Here are some points:
ndarray[ -19  -23  -24  -13   12   39   10   40   22   57   51   -3 -104  -37   42  -21    8  -66
         -22  -11   18  -20   37   -4  -30  -44    4   48   73]
ndarray[  53    6  -63  -38  -43  -65   29  -28   -6  -38   36    1   73   13  -57   26  -38   15
          19  -31   36   -3 -100  -41   17   19  -18  -32  -77]
ndarray[-14   4 -27  -3 -10  49   3  22  13 -21  -6  22 -23  17  37 -26  24 -61 -39 -38 -19  13  81
         52  33  66 -18  -2  86]
ndarray[ 29 -41 -36  -9 -63  23  -5  11 -35 -18  14 -49 -33 -23  24  31 -26 -46  28 -76  61  84   7
         21 -24  16 -19 -59   3]
ndarray[  67  -62   -1  -17   -7   34  -20   34   12   49   48   38   -3   47    8  -38    1  -35
        -102    1   34    0  118   79   19   23    8  101    7]
ndarray[  31  -83  -16  -30  -55   -9    2   56    9   19  -15  -39  -92  -33   30    5   53 -110
          44  -30   72   -7   40   39  -64   -7   33  -10   11]
ndarray[ -11   82  -21   61  -16  -41    5   15  -61  -30    2  -17   28   -8  -44    2 -127  127
           1   23  -54    3   43    1  -13  -32  -50   13   -7]
ndarray[   4  -31  -18  -52  -49   49  -38   12  -52    2    1  -61  -31   47   43  -13   32 -114
         -76   13   30   48   64   71  -78   30   15    1   52]
ndarray[-51  -7  45 -43 -13 -25 -42  -6 -27  94  41 -31  45  44 104 -48  17 -60  28  37  21  -2  13
         27 -11 -26  19 -16  56]
ndarray[ -18  -34  -11  -23    0   37   14   52  -16   48    7  -56 -102  -10   17  -70  -57  -83
           4   22   51  -19   17   85  -55  -65   29  -12   40]
ndarray[-29 -61 -30  47 -10  -6  28  41 -24 -40 -38 -80 -54 -47  -5   3 -31   5  37  -3  35  33  24
         48   4 -29  37 -11 -63]
ndarray[ 37  -3 -23  25  12  11  13   4  26 -59 -56  11  44   3 -42  12   2  23   7 -10 -24   4  43
         -3  36  39  29  32  -7]
ndarray[ -17  115   89  -27    3  -15   13  -65   -5   16   97   39    3   44   -8   19   80   94
          28   97  -54  -10 -127  -46  -20   20  -46   31  -57]
ndarray[ 57  10  58  10  17 -70  20  16  51  37  54  86  43  12  10  38  30  93  29 -18  10  12  -6
        -10  78  25   1  61 -73]
ndarray[-26  -8  70 -39  45 -54   2 -44  10  21 -13  17  60  41 -21  10 -22   4   4  30 -13 -15 -53
        -39 -14 -13  42 -47 -32]
ndarray[   2   93    7   32   11   11   -5  -66   -1  -20   33   25   34    9  -44   41  -27  127
         -46   53  -71    0  -39 -101   -7   -2  -66   61  -45]
ndarray[ -17   20  -74  -25  -12   55   22    5   10  -51   -6  -65 -108  -41   26  -51  -26  -99
         -38   13  -18   -8   36   -8  -82   -7   -1   25   74]
ndarray[-10  16  11 -33   7  49 -22 -15 -26  29  10 -32  46  34  44 -49  35 -25   8  32   9  45 -12
         41  -9  -8 -26 -29  33]
ndarray[ -4  12 -41 -30   7  60  19  22   3  21  14   9  -3  31  10 -90   1 -47 -44   4  27 -31 -30
         34  34 -22  -4   3  55]
ndarray[ 109 -114  -34  -24  -22   55  -27   51   23   13  -53   15   36   16  -40    7   87 -101
         -78  -60   55    0   53   62   36   41  -13   21   27]
ndarray[ -7 -87  54   8  45  20 -40  12  13  47 -71 -41 -25 -25   8  67  46 -60  31  36  16  33  22
         25 -53 -34   2 -43  37]
ndarray[-19  -2  17 -50  22 -38  13  -1  59  16   7 -27  33   1  71 -34  -8 -92   7  21  19 -12  17
        -64 -32 -36  95  39  24]
ndarray[  -4   -6   -4   30   20  -27   -1   -1  -43   18   15   -9   70   -2  -21  -13  -80  123
          -6   18   23    8  -54  -17   54  -61    1    1 -109]
ndarray[ 84 -32 -23  -8 -38  -7   6  25 -16  -9   1 -14 -33  21 -74  16  43 -94  -1  26  28 -39  37
        127 -30  44 -42  -1  64]
ndarray[ -14   54   -1   51   46   -9   27  -12  -28   25   40   42   35  -38 -127   73  -75  127
           8   46  -75  -75  -98  -51   41  -73 -127  -14  -43]
ndarray[  47  -32  -18  -23  -19   99    9   29   33  -47  -19   11  -66   32   52  -47   79 -127
         -27  -41   36   51   71   99  -14   67   16   29  100]
ndarray[ -93   59   48  -28   20 -127  -17  -79  -67   95   74   10  127   -3    3    9  -67  127
          73   56  -27  -43 -127 -127    1  -96  -34 -101  -86]
ndarray[ -47  -20   -3  -72  -37  -25  -14  -15  -46   16   15  -34    3   50   61  -68   -3 -106
         -12   12   35   25   27   60  -43   30   25  -45   45]
ndarray[   8  -84   45  -20  -20   81  -13   72  -14   43   22   -8  -46   79   63  -52   76 -127
           0  -42   88   47   96  127    8   52   60   19   99]
ndarray[  3  21 -48 -24  12  26  36  -2 -19  15  26  12  13  18 -21 -66 -25  15 -32  -1   8 -56 -65
          3  46 -34 -26  -5  13]
ndarray[-33 -36  31  -6  22 -28  -6 -12   5  16 -21  -1   3  -8  42  24  35 -15  45 -23  12  19   1
         12  16  -4   6 -45 -30]
ndarray[   8   25  -37  -27   -2   66   25   16   64  -44   14  -12  -75   16  123 -121  -29  -90
         -52   -9   20   43  119   22  -10   35   82  121   51]
ndarray[ -59 -113  -77   11  -41  -11   -9   17  -43    3   -3   38  -39  -10   49  -25   33  -42
         -40 -127   22    6   54   23   56   43  -10  -64   15]
ndarray[ 68  -2 -27 -20 -20 -12  10 -10  26 -21  15  -8  21 -19 -35  -4 -20  -9 -15  16  31 -39 -34
        -52 -12  -3  12  32 -34]
ndarray[ -46   14   49   17   83  -82    9  -56   -4   56   27   23   81  -27  -94   86  -49  127
           1   50  -26  -27 -127 -127   28  -99   -9  -38 -127]
Here are 16 more points, each followed by its number:
ndarray[-11  -1 -85 -40 -16  22   6 -11  27 -26  -8   6 -38 -14  51 -72   6 -82 -73 -36   7 -35  51
        -64 -33  22  23  32  57] 0
ndarray[ -48  -22  -11  -64  -45  -12  -10  -11  -49    8   -1  -28  -49   59   69  -65   10 -126
         -21    2   30   15   63   93  -56   38   29  -31   69] 1
ndarray[  21  -63 -102  -70  -81   31  -41   16    3  -27  -56   22  -48   36   62  -60   90 -127
        -127  -89   20   -8  127   58  -32  116    9  -15  111] 2
ndarray[ 47  13  16  14   5  24  61  56  62 -11  53  38 -71 -18  49 -28   6   0  44 -34  46   4  20
         26  55   1  58 104   3] 3
ndarray[-15 -42  56   5  15  43 -11  20  10  34  38  18 -70  31  77   9  90 -25  -3 -42  30  68   6
         45  20  41  36  14 -19] 4
ndarray[ -2  -5   9 -26 -17  85 -52  17 -24  32  -9 -45  -5  36  87 -64  41 -94 -16   9  32  65  52
         90 -16   9 -13 -19  85] 5
ndarray[ -6  -2 -17  -9  -5 -22  22 -36 -16 -72 -43 -11 -14  23 -78   3 -14 -14 -10  30 -20 -14 -24
         37 -19  43  11 -32 -20] 6
ndarray[ 25   8  34 -30  65  76 -31  -6  70  48   4 -26 -55 -22  12  16  -6 -60  16  44   4  27 -10
        -41 -74 -47 -23  10  53] 7
ndarray[  2   5  12  24  19 -65  24  17  34 -11 -33  25   1 -39 -36  35 -52  14  56 -16 -31 -35  11
        -25  -8 -16  16 -21  26] 8
ndarray[ 59  10  -2 -15 -48 101 -54  33 -48  50  70   7 -56  70  -8  19  49 -90 -98  22   2 -16  92
        101 -46  54 -83  57 127] 9
ndarray[ 34 -44 -18  22 -24  13   8  34  21 -40 -33  -7 -33 -31   7  31  40 -40 -20 -59  28  12  43
        -14  14  29  35  43 -21] 10
ndarray[-46  24  14   1  13 -40  -1  -1 -22  10   6  -9   3 -27  21   7 -42  37  37  13   3  10 -30
        -45 -24 -47  12 -41 -19] 11
ndarray[ 34  -9 -44  -3  19  65  16  43  19  -6 -44 -39  19  -3  22 -43 -28 -49   0   2   2   7  21
         -1   0 -34   9  19  52] 12
ndarray[ -63  -11   10   48    3  -11    6  -13  -89  -24  -47  -81  -14  -31  -96   68    2  127
          40   27  -20   26 -100    9    5  -45  -53  -83 -127] 13
ndarray[ -49   -4    1    1  -55   19   20   18    5  -26   33   24 -127   15   46   -8   47 -127
          23  -49  -13    9   82   81  -58   81   12  -16  127] 14
ndarray[   8   18   -8   -7   67   -1    7  -45   66  -49  -96   -5  127    0  -39  -13  -24   22
          37  -30  -10    7 -106 -127   50  -24   51  -66  -33] 15
Which of these numbered points is nearest to each point below, ignoring the direction in which the first points spread most? Its number follows each.
ndarray[ 27  -9  49 -33  63  67 -20  -4  66  39   7 -30 -55 -14  26  20   6 -55  30  44   8  27 -16
        -43 -86 -42 -20  -1  51] > 7
ndarray[  -4   -3   -1   43   12  -76   33  -21    7  -46  -13   21   44  -55  -71   74  -32  127
          17  -39  -20  -18  -88 -126   39  -13    4  -15 -127] > 10
ndarray[-74  13   6 -60 -34 -67 -13 -48 -56  22  26 -25  23  43  33 -44 -34 -26   1  10   6  -9 -27
         15 -40  -9   2 -66  -5] > 1
ndarray[-19  21  24  27  11 -17  21   4 -21 -16 -34   9 -26  -3 -66  20 -26  31 -10  38 -40 -11  -1
         24 -23   1  21   0 -28] > 6
ndarray[ 36 -22  31 -36  54  90 -15   4  59  43  -8 -32 -73 -30  25  10  14 -84  18  47  23  23   6
        -32 -73 -36  -7  26  71] > 7
ndarray[ 47  53  63 -22   1 -56  10  -2  34  27  53  43 -31 -25 -30  95   4  -5  54  11 -11   4 -71
        -85 -74  -4 -36   4  -2] > 7
ndarray[  18   62   20    2  -24   29  -31  -14  -51   50   92   51    9   35  -63   52   12   44
         -79   46  -39  -55  -20   16  -31   15 -117   30   57] > 9
ndarray[-17 -19  18  -3  -2  16 -17  28  -6  13  -6 -43 -52   2  74 -14   7 -78  25 -20  22  43  58
         57 -44  -3  34  -2  46] > 11
ndarray[ -36  -18    0  -18  -48   34   -4   24   24  -18   20   25 -127   21   89  -23   72 -127
          18  -36   -1    5  120  127  -70  105   34   -5  127] > 14
ndarray[ 32  46  20  -3 -29  36 -25   0 -42  36  69  26  -5  45 -45  40  14  27 -90  35 -25 -29  16
         32 -29  27 -87  40  52] > 9
ndarray[-17  42  10 -22   6  19 -25 -49 -42  27   5 -14  83  12  25 -27  -4  60   8  25  -5  14 -86
        -33  12 -43 -64 -62 -26] > 5
ndarray[-29  36  -1 -18   3  20 -26 -35 -45  30   1 -37  78  21  22 -39 -18  49  22  42   2  42 -59
          5   8 -41 -34 -75 -14] > 5
ndarray[ 34  12  -2  12  -4   1  54  39  55  -5  62  20 -57 -33  48 -29   5  17  34 -42  52   5   1
        -13  53  11  49  82 -37] > 3
ndarray[  75    7  -32   20  -41  -42   -1  -21   31  -28   45   33   12  -32  -20   98  -17   40
         -13  -67  -14    7  -23 -123   -8   25  -48   11  -50] > 10
ndarray[ 10  84   0  33  18  26 -19 -39   8 -26  41  24  30  14 -15  34 -16 115 -57  39 -54  -2   2
        -62  -4  12 -57  80 -17] > 9
ndarray[ 26  -4 -34   6  24  43  15  20  34 -11 -49 -20  56 -13  -7 -35 -37 -20  -2  -6  17 -12   7
        -23  12 -49  10  20  34] > 12
ndarray[ -10   47   43   18   44  -79   -8  -73  -37    1  -11   13  112   13 -100   76  -37  106
          48   47  -50  -30 -116  -63   -1  -32  -61  -92  -56] > 6
ndarray[ 41  23 -39  36 -51 -35  26  21  17 -18  74  60 -54 -36  61 -16 -52  40  -4 -83   6  20  60
        -38  33  30   7  69 -19] > 3
ndarray[-33   5  27  -3  -1  -5   2   6 -12  -2 -16 -33 -26 -14  42  -8 -14   0  19   4   6  38  15
         12 -23 -12  25 -22   4] > 11
ndarray[-46  17 -28  45  69  27  27 -28   3 -20 -41 -41  -9 -69 -80  -9 -63 101  31  57 -35 -32 -99
        -83  -2 -96 -15 -10 -60] > 12
ndarray[ -41    8  -85  -26  -36  -97   -5  -54  -36  -20  -26   59   89  -17  -34  -11  -26   77
        -100  -44  -30  -73  -51 -120   24   20  -53  -95  -73] > 2
ndarray[ 37 -30 -10 -19 -35 -23  46  30 -24 -79 -42 -66  56  47  -6 -66 -40 -55  51   7  66  41   1
        114  30   5  90   7 -42] > 6
ndarray[ -70  -37    1   44    0    5    0   -1  -90  -21  -49  -84  -24  -48  -75   64    6  105
          39   34   -4   18  -87   35    4  -46  -47  -72 -115] > 13
ndarray[ 67   8  70   2  16 -43  22   5  58  27  59  96  25  14   5  30  48  53  23 -14   8   3   6
         -9  73  47  21  67 -76] > 3
ndarray[  -3  -48 -101  -57  -80    8  -26   -5   -6  -40  -45   44  -34   18   45  -52   71 -127
        -127  -88   14  -15  114   34  -18   78   -2  -17   88] > 2
ndarray[ 42   7  46 -34  70 -66  53 -26  65  47  63  71   9 -15 -63  -2 -79  58  61  21  26 -63 -96
        -48  41 -56  -4 -15 -56] > 3
ndarray[ -6  61  28 -10  -9 -37   8 -22  20 -12  38  34   2  -5  23  16  -3   8  34   7 -27 -26 -18
        -71 -20  21  -6  21  31] > 14
ndarray[  15  -15  -48  -34  -11  102   14   50    5   26   18    5  -42   39   36 -100   24 -127
         -72   -9   43  -20   43   99   16   -7   10   30  102] > 12
ndarray[-26   6  19  20  18 -21  24   5 -11 -33 -32   6 -32  -3 -62  15 -27  38  -2  36 -25  -5  10
         18 -37   1   8   4 -11] > 6
ndarray[-24 -15  13 -10 -25  12 -11  36 -11  12 -16 -40 -53   6  87 -16  25 -88  10   0  29  42  78
         57 -43  12  52   7  60] > 11
ndarray[ -20  -23   24   40   33  -47    4    6   36   -7  -16  -16    8  -41    2   69  -10   79
          57  -12    7   22  -47  -86   32  -29   35   24 -119] > 10
ndarray[-14  41 -24   7  -7  61   8 -13 -11 -43 -12  25   3  30 -60 -37  25  23 -49  24 -47 -27  25
         30   6  42 -12  40  40] > 6
ndarray[-30  32  34  17  32  13 -36 -35 -28  35  -7  19  80  28   6  -7  24  85 -11  26 -41  -1 -26
        -28  41  14 -49  -4  -1] > 5
